In the rows, 128 means zero.
M: rows in 4 groups, each row roughly a mix of its group's directions
M (136 x 10)
[[161 149 155 132 144 140 137 150  97  79]
 [162 112 140 134  94  94 119 138 169 157]
 [141 112  87 109 164  92  93 124 131 114]
 [136  93 173 120 117 123 153  80 117 126]
 [164 112 134 153 121 108 137 163  90 162]
 [171  96 114 153 144 109  86 121 136 149]
 [111 101 120 171 138 148  99 159 114 161]
 [131 133 112 167 127 170 142  84 149 148]
 [120 152 135 117 119 111 120 116  59 150]
 [138 163 117 101 157 110 130 142 169 166]
 [153  96 117 132 119 115 125 127 194 141]
 [109 133  79 151 152 132  80 134 128 112]
 [ 76  85 102 128 116 123 105 115 130 105]
 [116 129 114 114 120  71 151 122 118  82]
 [108  89 130 127 154  91 113 147 106  89]
 [146 126 115 126 142 108 106 127  62 154]
 [167 120 167 114 106 111 161 135 111 161]
 [ 75 148 108 113 141 155 145 165 133 115]
 [120 169 146 119  72 139 149 118 120 152]
 [121 120 118 109 181  92 156 143 157 119]
 [ 87 157 126 115 143 158 145 118  84 106]
 [145 149  92 161 118 140  90 166 108 127]
 [111 153 122 137 133 123 141 143 107  59]
 [144 110 180 106 109 124 174 116 119 140]
 [117 101 137 157 185 149 144 127 156 132]
 [112 125 114 114 128  66 136 131 116  85]
 [117 157 142 125 121 127 115 131  57 137]
 [167 114 116 137 117  97 101 105 120 175]
 [127 104 128 143 156 145 127 139 182  87]
 [127 129 116 107 163 102 186 131 153 125]
 [130 130 115 167 136 171 145  87 156 143]
 [171 121 155 168 100 127 108  95 127 136]
 [130 139 143 146  98 149  65 130 110 143]
 [112 115 131 160 139 134  99 134 137 192]
 [118 156 129 112 116 126 127 123  59 149]
 [126 142 162 141 108  92  84 122  94 142]
 [127 117  74 115 167  98 100 134 121 117]
 [104 153 152 107 104 153 165 139 156  98]
 [109 171 104 158 110 166 118 160 128 126]
 [123 169 106 159 112 157 110 172 130 131]
 [121 143 132 110 124  82  73 154 120 120]
 [148 174 125 110 117 143 147 122 159 172]
 [ 80 150 103 133 134 165 117 164 126 109]
 [112 171 145 111  77 146 154 119 121 143]
 [107  79 119 147 145 110 127 123 102  84]
 [134 153 128 109  78 107  85 136 101 126]
 [115 152  75 149 142 136  93 160 126 124]
 [144  89 103 147 155 137 118 138 180 120]
 [125 140 155 147  93 142  77 138  96 142]
 [ 97 106  99 128 113 123 114 114 153 183]
 [105  92 102 132 118 118 109 106 147 179]
 [138  86 113 140 181 113 103 135 138 107]
 [136 148 154 151 152 137 123 155  96  79]
 [ 74 147 132 106 135 153 156 162 141 133]
 [118 111 124 147  85 122 119 106  87  87]
 [116 137 141 115 136  79  81 161 117 117]
 [142 148 119 133 120 123 148 126 159 194]
 [168 164 159 117 148 102 142 103 117 104]
 [ 86 109  92 101  96 121 138 110 156 119]
 [175 114 155 161 106 113 121  92 124 144]
 [ 89 161 126 135 111 174 151 126 146 103]
 [ 98 109 121 161 139 138  88 144 123 174]
 [113 134 131 135 172  91 152 128 169 102]
 [157 181 160 133 153 127 136 143 107 106]
 [134 164 131 121 142  97 141 109 108  73]
 [123 111 137 149 138 139  96 134 134 194]
 [108 165 121 161 148 125 122 157  95  92]
 [109  96 135 154 110 119 107 121  87  84]
 [ 83  82 100 129 119 114 108 105 128 106]
 [162 105 165 121 116 103 158 131 105 164]
 [124 112 115 115 160 114 195 126 140 120]
 [138 103 119 135 122 136 139 137 202 123]
 [148 128 141  98 127 120 142 112 112  62]
 [161 108 115 131 141  93  94 117  93 159]
 [144  97 123 139 142 128 124 126 196 111]
 [103 165 138 132 106 163 173 139 151 121]
 [140 107 129 134 106 182 104 129  96 159]
 [134 157 128 109 105 118 140 108  73 162]
 [110 145 166 129  97 165 173 140 127 131]
 [119 102 132 140 152 137 126 147 183  88]
 [ 88 152 145 116 123 155 167 140 139  90]
 [ 84  85 105 140 129 123  94 119 111 103]
 [129 112 101 115 145 159 171 131 173 109]
 [139 133 130 107  97 137  76 149  95 154]
 [137  97 102 153 173 154 119 130 158 103]
 [127 127 128 175 114 178 134  92 127 147]
 [139 136 131 153 139 180 152 107 160 158]
 [116 156 158 125  92 164 173 140 131 131]
 [110 135  78 150 149 134  80 135 128 107]
 [141 127 123 127 132 100  95 123  69 159]
 [136 103 114 125 141 142 155 136 192 108]
 [ 91  97 107 104 110 112 125  97 139  88]
 [137 140 163 167  84 160 131 111 117 145]
 [131  90 131 122 131 121  96  97 137 183]
 [178 117 162 146 105 110 126  94 130 149]
 [141  97 133 141 138 113 100  67 133 109]
 [116  74 106 110 111 132 102 108 134 164]
 [119 167 150 115  73 124 148 121 115 154]
 [107 114 119 137 181 151 122 142 120  82]
 [116 159  77 145 137 139  92 160 130 124]
 [124 120 138 149  91 146  77 126  88 127]
 [ 99 100 110 146 128 134  90 132 129 181]
 [ 93  86 123 149 141 128  79 124 106 123]
 [137 130 140  75 147 102 147 173 129 133]
 [106 135  80 145 150 135  80 130 133 104]
 [127  86 134 110 110 139 120 110 163 177]
 [110 170 122 158 149 122 122 155  95  93]
 [138 179 150 148 147 129 144 155 113  91]
 [124 156 143 112 103 106 123 118  70 154]
 [ 95  80 104 126 116 125  97 109 139 160]
 [183 116 122 154 119 105  99  94 122 124]
 [103 149  82 137 136 153 100 162 118 104]
 [138  97 109 135 149 176 167 109 138 146]
 [126 154 139 139 144 125 133 143 100  62]
 [ 96 128  81 122 160 127 106 107 143  94]
 [132 103 112 146 143 168 180 100 136 136]
 [141 145 156 112 132 142  76 164 138 157]
 [168 113 162 160 103 117 138  92 122 145]
 [165 115 130 133 105 135 135 128 194 134]
 [103  78  99 122 115 124  98 108 133 162]
 [120 170 151 117  74 134 150 121 118 149]
 [103 108 103 109 162 120 107  95 142  88]
 [166 110 119 141 121  92  98 109 123 172]
 [129 139 104 153 129 125  89  71 150 129]
 [167 107 172 138 110 109 135  90 128 148]
 [129 137 181 125  98 143 164 102 148 143]
 [124 122 139 152  92 145  71 123  97 123]
 [121 131 126 183 111 165 125  86 128 136]
 [147 177 134 108 126 137 133 136 162 172]
 [118 148 152 112 101 146 165 126 174 103]
 [153 104 135 123 125 139 117 122 144 197]
 [137 112 181 107 110 127 172 101 130 131]
 [140 153 128 111  86 114 145 107 102 174]
 [145 136 146 126  78 107 140 117 172 155]
 [ 85  87  82 129 107 125 116 121 138 143]
 [111 158 135 122 122 123 128 127  56 141]]

the four rows of each list that fit no group, in list order (the others fit one group, some only roughly)
    Q_383: [116 175 142 110 116  92  95 138 109 102]
    Q_844: [ 89  89 112 141  88 128 108  98 142 127]
    Q_161: [116 122  70 136 138 153  90 145 151 127]
    Q_156: [129 145 169 126 112 126  79 159 101 145]
    Q_488: [136 135  93 162 133 139 104 172  91 129]
    Q_287: [103 131 107  90  98 119 152  95 159 107]
    Q_742: [132  98  99 122 178 147 149 126 149 160]
    Q_827: [134 128 141 162 123 187 142 110 131 162]
    Q_125: [130 117 148 156 116 190 136 125 121 161]
    Q_181: [ 98 166 142 113  92 114 160 124  94 142]
    Q_567: [106  99 104 124 124 121 121 124 104  65]
    Q_265: [145  83 136 128 156  93  94  95 125 130]
    Q_443: [106 122  86  95 165 128 110 153 126  98]
    Q_779: [163 164 165 110 146  89 135 140 121 113]
 : Q_383; Q_844; Q_161; Q_779
    Q_219: [ 91  90 103 144 130 121  97 112 131 168]
    Q_431: [ 94 147 121  79 146 130 154 163 149 130]
    Q_551: [101 179 143 112 101 153 155 113 110 117]
    Q_143: [170 149 174 143 142 144 136 150 123 160]
    Q_910: [111 130  67 147 131 137  91 151 142 129]
    Q_273: [118 137 167 114  82 118 143 118  96 161]
    Q_867: [152 116 140 181 101 141 103 101 103 126]
    Q_507: [117 111 135 135  92 124  86 134  80 102]
    Q_54: [163 107 110 148 108  89 105 138 169 123]
    Q_290: [129 104 122 145 190 122  92 140 111 135]
    Q_116: [122 160 152 120  87 100  98 142 115  95]
 : Q_910; Q_273; Q_54; Q_290
    Q_98: [132 172 142 105  83  92 114 139 119 114]
    Q_798: [135 110 128 107 124 118 120  99 154 192]
    Q_411: [162 100 117 151 124  90  90 129 132 160]
    Q_883: [159 141 145 153 139 185 129 117 102 147]
    Q_919: [160 153 158 117 106 115 151 127 113  78]
    Q_693: [128 153 139 117 109 145 171 180 111 140]
    Q_99: [151  78 141 126 144  94 110  90 116 120]
    Q_987: [125  94 122 151 158 175 161 116 150 135]
    Q_547: [143 116 118 120 141 146 115 100 154 191]
    Q_52: [156 153 143 114 161 129 154 153 122  80]
 : Q_883; Q_919; Q_547; Q_52
    Q_281: [148 126 153 131 120 168 124 125 160 181]
    Q_781: [139 148  91 127 137 112 123 188 128 155]
    Q_712: [115 139  75 134 138 132  99 174 110 121]
    Q_263: [135 130 100 145 142 152 162  86 171 126]
    Q_348: [122 121 124 140 176 145 114 156 171  98]
    Q_626: [104 164 109 121 180 151 133 132 102 110]
    Q_620: [113 164 142 123 102 159 170 163 115 131]
    Q_493: [113 121 153 130 132  87  92 156 103  93]
    Q_455: [108  77  98 111 140 134 102 112 143 160]
    Q_193: [138 106 104 130 158  87  90  98 150 127]
    Q_272: [133 146 132 106 104 108  66 154 114 137]
    Q_653: [144 112  93 145 155  92  90 143 100 138]
 : Q_281; Q_348; Q_626; Q_455
    Q_124: [103 129 123 163  80 167 119 107 111 126]
    Q_249: [167  92 145 123 142  79 111 109 118 137]
    Q_392: [136 127 120 131 167 134 125 149 190 103]
    Q_777: [151 157 143 120 119 131 155 127 157 185]
    Q_512: [104 104 111 165 150 156  93 135 130 163]
    Q_978: [131 132 133 116  95  79  84 158 129 134]
    Q_436: [120 139 142 120  84 136 147 129 189 135]
    Q_807: [132  98 102 100 168 104 169 136 129 110]
    Q_390: [143 100 117 140 169 106  83 131  95 128]
    Q_465: [132 133 112 133 164 151 175 112 166 149]
    Q_353: [143 169 134 115 140 120 144 138 100  72]
 : Q_124; Q_392; Q_512; Q_978
